Families of rows that turns and mirrors carry onto each other, the same ones carrying the whole set onto itself: the rest of each named row's family, in list order:
6 families of 6 rows:
q_344: [-16   0  -5   1  -5  -8   6  -3 -12  -6   4   2   6]
q_434: [-22   1   0   5  -2  -6   3   0 -10 -10   2   6   0]
q_857: [-13  -3  -5  -9  -5  -3   2   8 -12  -6 -14  -1   2]
q_140: [-15  -5  -5  -7  -8  -2   1   8 -11  -6 -13  -1   3]
q_796: [-13   6  -1  -9  -7 -10  -4   5  -4 -15 -14  -2  -5]
q_271: [-15  -2  -6   1  -8  -8   7  -3  -9 -10   5  -2  10]
q_558: [-18   6   1  -1   5  -9   3  -1 -12 -11   0   4  -2]
q_220: [-14  -6  -6  -7 -11  -2   2   8  -9  -8 -12  -3   5]
q_672: [-12  -4   3   8  -5 -11   1   3  -5 -22  -9   2   6]
q_99: [-15  -2   5   8  -1 -11   0   2  -9 -16 -10   6   0]
q_786: [ -9  -3  -4  -4  -7  -5  -4   5  -2 -19   7  -5   3]
q_573: [-18   0  -3  -5 -15  -7  -4   5  -1 -15 -12  -1  -1]
q_407: [ -9   5  -4  -6   3 -10   7  -2 -12 -10   2  -3   6]
q_554: [-11  -3  -6 -11  -6  -4   2   9  -9 -11 -13  -5   5]
q_668: [-19   1  -1  -4 -13  -8  -4   4  -4 -11 -12   2  -5]
q_5: [ -9   1   4   3   3 -13   1   4  -7 -22 -11   1   2]
q_937: [ -8   3  -3  -8   3  -7  -5   4  -7 -14   4  -2  -5]
q_25: [-16   4  -1  -7  -9  -9  -4   4  -5 -11 -14   1  -7]
q_46: [-11   0  -6  -2  -6  -9   8  -1  -8 -14   4  -5  12]
q_762: [-12   8   0  -5   8 -10   4   1  -9 -18   0  -1   2]
q_476: [-13   3  -4  -3   1  -9   7  -3 -14  -5   2   1   4]
q_395: [-11  -2  -5 -11  -4  -4   2   9 -11  -9 -14  -4   3]
q_628: [-11   1   5   5   3 -12   1   3  -9 -18 -11   5   0]
q_572: [-15  -4   4  10  -5 -10   1   2  -6 -18  -9   5   3]
q_94: [ -9  -1   3   5  -1 -12   1   4  -5 -24 -10   0   5]
q_346: [-15   2  -3  -7 -13  -8  -4   6   0 -18 -12  -4   0]
q_147: [ -6   1  -4  -8  -1  -6  -4   5  -4 -19   5  -5   0]
q_977: [-16   0  -2   2  -5  -7   5   2  -2 -23   3  -4  11]
q_153: [-12   5  -2  -9  -8 -10  -4   6  -2 -18 -13  -4  -2]
q_112: [-14  -6  -3   0 -10  -4  -4   4  -3 -14   8  -1   1]
q_491: [-13   0  -2  -5   0  -6  -5   2 -10  -9   5   3  -8]
q_58: [-12  -5  -6  -9  -9  -3   2   9  -8 -11 -12  -5   7]
q_79: [-16  -4  -2  -1  -7  -4  -5   2  -7  -9   6   3  -5]
q_167: [-11   5  -1  -3   2  -9   4   2  -5 -24   1  -6   8]
q_260: [-22  -2  -1   6  -8  -6   4   0  -5 -16   3   2   7]
q_298: [ -8   3  -6  -6   0 -10   7  -1  -9 -14   3  -6   9]

The rest of the family of q_434: q_558, q_762, q_977, q_167, q_260
The rest of the family of q_554: q_857, q_140, q_220, q_395, q_58
The rest of the family of q_628: q_672, q_99, q_5, q_572, q_94

